(in the rows, 128 means zero)
One turn moves every row onto another: examples first, then more rows asked:
J_628: [106 123 136 124 112 171 114 149 149 143  85 126 161 127 122 121 139 146
 120 111 129 114 158 121 145]
J_441: [112 129 137 121 137 143 126  92 142 135  93 103 152 166 135 129 147 144
 141  93 105 111 141 115 142]
J_491: [117 166 150  90  99 170 136 137 146 142 123 143 152 170 141 114 138 127
 121 117 143 107 125  98 159]
J_861: [146 152 173 123  79 173 120 130 156 135 148 127 153 149 160 124 143 135
 113 121 137 100 119 120 133]
J_35: [102 112 116 105 136 144 129 132 149 124 112 120 144 140 123 146 162 168
 144 122 154 139 103 148 133]
J_203: [125 141 150 135 133 139 127  93 147 127  95 110 100 166 124 158 142 146
 130 106 120 131 115 113 128]
J_898: [122 157 113 139 125 143 136 155 131 121 138 122 136 141 155 105 122 108
 159 120 144 112 136 123 118]
J_161: [140 132 164 105 129 142 135  74 135 136 111 114 111 151 117 160 122 137
 132 124 100 105 135 118 146]
J_839: [153 149 165 149 119 120 126  92 136 111 114 104 137 151 136 140 129 153
 137 100 115 116 107 114 141]
J_442: [137 135 159 100 114 166 132 127 139 142 117 128 112 116 123 150 116 157
  90 158 118  95 142 123 161]
J_16: [125 150 174 106  75 160 147 130 153 142 127 145 138 142 115 154 148 107
 112 125 135 111 130 108 133]
J_31: [117 161 137 122  62 151 124 139 162 144 115 123 123 137 133 144 141 154
 102 119 138 106 109 121 129]
J_526: [125 125 122  99 119 131 135 121 153 138 127 114 152 113 122 153 110 136
 181 161 125  92 127 142 153]
J_380: [133 160 141 110 116 135 139 128 130 101 169 124 141 116 133 143 117 118
 132 152 129  97 107 150 120]
J_118: [136 157 123  93 122 142 135 126 105 123 152 127 134 115 129 124  99 139
 138 150 131  85 126 147 140]
J_936: [140 119 137 146 125 121 164 145 137 131 133 108 168 133 159 119 145 139
 165 120 139 112 128 114 152]
J_112: [120 159 143 116 115 147 142 151 167 127 118 123 142 143 151 122 110 119
 125 137 115  98 143  89 174]
J_953: [130 114 132  93 114 145 143 119 152 141 132 112 143 108 118 153 103 141
 174 151 117  93 127 144 154]
J_216: [142 120 136 148 130 117 150 140 130 133 126 116 173 133 152 125 153 135
 171 129 150 114 135 120 147]
J_577: [131 148 146 136 134 141 148  97 141 140 103  94 129 155 137 136 112 142
 151 119  97  89 128 101 158]
J_404: [126 159 111 144 110 115 150 156 111 124 123 128 115 123 130 123 128 123
 138 121 150 118 130 120 119]
J_567: [161 130 152  97 117 111 120 112 138 112 144 142 134 125 124 158 121 133
 167 147 149 127 114 138 150]
J_579: [112 124 117 111 123 159 118 131 118 131 135 126 134 121 127 130 152 139
 124 125 144 117 142 165  96]
J_648: [157 128 134 153 125 132 156 145 136 141 122 112  99 133 151 136 124 157
 160 136 156 122 112 112 148]
J_770: [107 135 132 100 148 170 143 132 116 130 136 138 120 140 119 137 149 112
 128 141 150 122 138 143 109]
J_191: [119 109 118  85 142 131 140 116 146 148 131 125 119 152 152 148 165 138
 139 151 142 120 149 134 144]
J_784: [128 132 169 128 117 165 122 145 162 125 108 144 108 144 127 151 145 117
 107 125 143 144 141 106 132]
J_752: [130 137 179 111 122 173 113 129 157 104 136 128 178 127 135 137 134 145
 106 138 125 109 116 137 149]
J_291: [127 134 162 121 130 153 113  81 147 117 109 103 159 145 115 149 127 153
 146 109 104 106 110 138 135]
J_428: [115 103 120  82 138 140 143 121 153 144 128 127 108 155 149 145 160 136
 137 134 141 133 143 129 143]
J_929: [159 119 165  93 116 127 131 112 139 109 149 139 139 121 118 157 117 136
 163 136 142 129 107 141 150]
J_837: [126 148 148 107  77 189 105 134 144 153 108 135 147 138 121 121 119 154
 134 113 142 100 126 128 137]
J_372: [111 121 119 111 143 139 120 126 144 123 117 122 145 141 127 151 163 167
 147 143 161 133 102 153 132]
J_61: [153 129 130 155 130 131 146 141 136 148 118 116 101 133 148 144 130 146
 169 151 160 118 125 117 141]
J_194: [141 162 146 140  91 126 112 151 153 106 110 129 134 123 135 131 115 161
 109 118 137 122 108 112 155]
J_55: [125 163 154 118  88 173 156 139 125 160 110 129 137 134 114 135 129 155
 107 137 140  86 115 108 154]

J_428 -> J_953
J_118 -> J_898
And these:
J_567 -> J_61
J_16 -> J_55
J_161 -> J_577
J_194 -> J_784

One turn moves every row onto another: examples first, then more rows asked:
J_5: [134 131 136 120 114 136 108 134 149  95 103 125 108 110 115  88 155 134
 126 106 150]
J_887: [135  83 165 100 136 158 120 112 152 118 110 142 138 149 110 132 152 138
 136 138 110]
J_781: [141 131 109 121 131 152 122 137 103 132 137 120  70 146 115 113 116 139
 111 138 123]
J_838: [134 146 116 110 114 120 148 128 123 115 138 112 116 128 128 168 119 115
 138 146  93]
J_300: [110 137 112 142 124 105 141 112 124 117 129 121 133 129 125 133 123 137
 111 156  92]
J_698: [148 105 157  80 135 164 134 140 106 106 109 141 123 137 102 128 110 118
 138 118 116]
J_965: [104  97 157 122 131 125 107 131 124 116 120 139 152 139 122 146 161 116
 106 141 154]
J_255: [105 132 118 140 126 118 135 115 136 124 135 112 136 139 131 147 135 134
 119 167  89]
J_163: [109 138 119 129 126 132 134 131 125 123 140 104 130 145 133 156 127 122
 127 166  87]
J_509: [128 124 147 111 117 167  98 150 161 104 116 107 109 131 126 114 169 122
 142 123 141]
J_625: [113 111 154 106 131 136 115 155  95 110 123 133 142 136 120 151 136  99
 113 131 156]
J_694: [132 115 117 130 132 158 110 123 137 142 141 115  79 159 124 123 147 149
 113 156 117]
J_615: [108 102 150 123 130 112 114 129 112 110 113 147 150 128 116 134 149 119
  99 130 159]
J_42: [116 145 110 133 124 111 146 126 105 114 131 118 127 126 123 136 108 127
 115 150  94]
J_3: [132 117 111 138 130 138 115 111 134 138 133 127  81 148 118 106 143 159
 103 148 121]
J_669: [128 121 143 122 116 147 100 132 167 102 108 118 113 123 122  99 173 136
 132 118 144]
J_298: [139  88 156 107 133 134 128 100 141 110  99 156 138 133 100 111 139 147
 123 124 117]
J_309: [129 138 120 114 116 122 142 120 141 120 141 111 122 136 133 171 136 120
 139 155  89]
J_869: [131 140 112 125 113  97 148 104 137 114 129 126 124 120 124 151 130 132
 125 144  95]
J_864: [107 102 159 111 133 141 107 148 114 116 125 130 147 144 125 156 153 104
 114 141 152]
J_566: [113 111 149 114 130 118 118 144  93 106 115 143 144 125 114 136 132 108
 103 124 160]
J_679: [114 145 115 125 126 128 141 138 107 117 137 108 125 135 129 150 110 119
 124 157  91]
J_195: [136 147 110 116 113 104 152 118 120 112 131 122 118 119 123 154 116 122
 130 139  96]
J_125: [138 138 135 109 114 149 112 153 130  92 107 117 101 112 115  95 140 120
 133 103 148]
J_69: [127 134 117 124 114 108 141 106 149 120 135 119 126 130 130 161 142 131
 131 153  92]
J_133: [151  95 138 103 114 160 112 142 152 136 125 141 128 138 143  94 152  92
 135 121 129]
J_80: [154  98 130 109 112 140 117 133 144 129 117 151 129 126 136  78 143  99
 126 111 134]
J_804: [155 100 135  98 113 161 116 150 139 132 125 141 124 133 141  92 140  87
 136 116 131]
J_701: [141  93 165  84 137 176 124 136 131 114 116 133 130 151 110 141 134 121
 145 134 110]
J_693: [151  93 135 110 112 146 113 132 156 133 120 148 131 133 141  85 154 100
 129 119 131]
J_675: [137 124 116 120 132 166 114 141 117 138 144 111  74 158 122 126 131 137
 119 150 117]
J_200: [157 104 131 102 112 149 119 144 134 128 119 148 123 127 137  83 134  90
 130 109 134]
J_833: [139 126 106 132 129 135 122 119 113 131 130 130  75 139 113 101 125 153
 102 137 125]
J_696: [148 101 151  96 132 137 137 117 112 103  99 156 129 125  96 109 113 134
 125 112 120]
J_228: [136 134 142 103 117 168 105 162 138  98 114 107 102 125 122 111 149 113
 144 113 144]

J_195 -> J_869
J_5 -> J_669
J_965 -> J_864
And these:
J_694 -> J_675
J_701 -> J_698
J_300 -> J_255
J_200 -> J_80

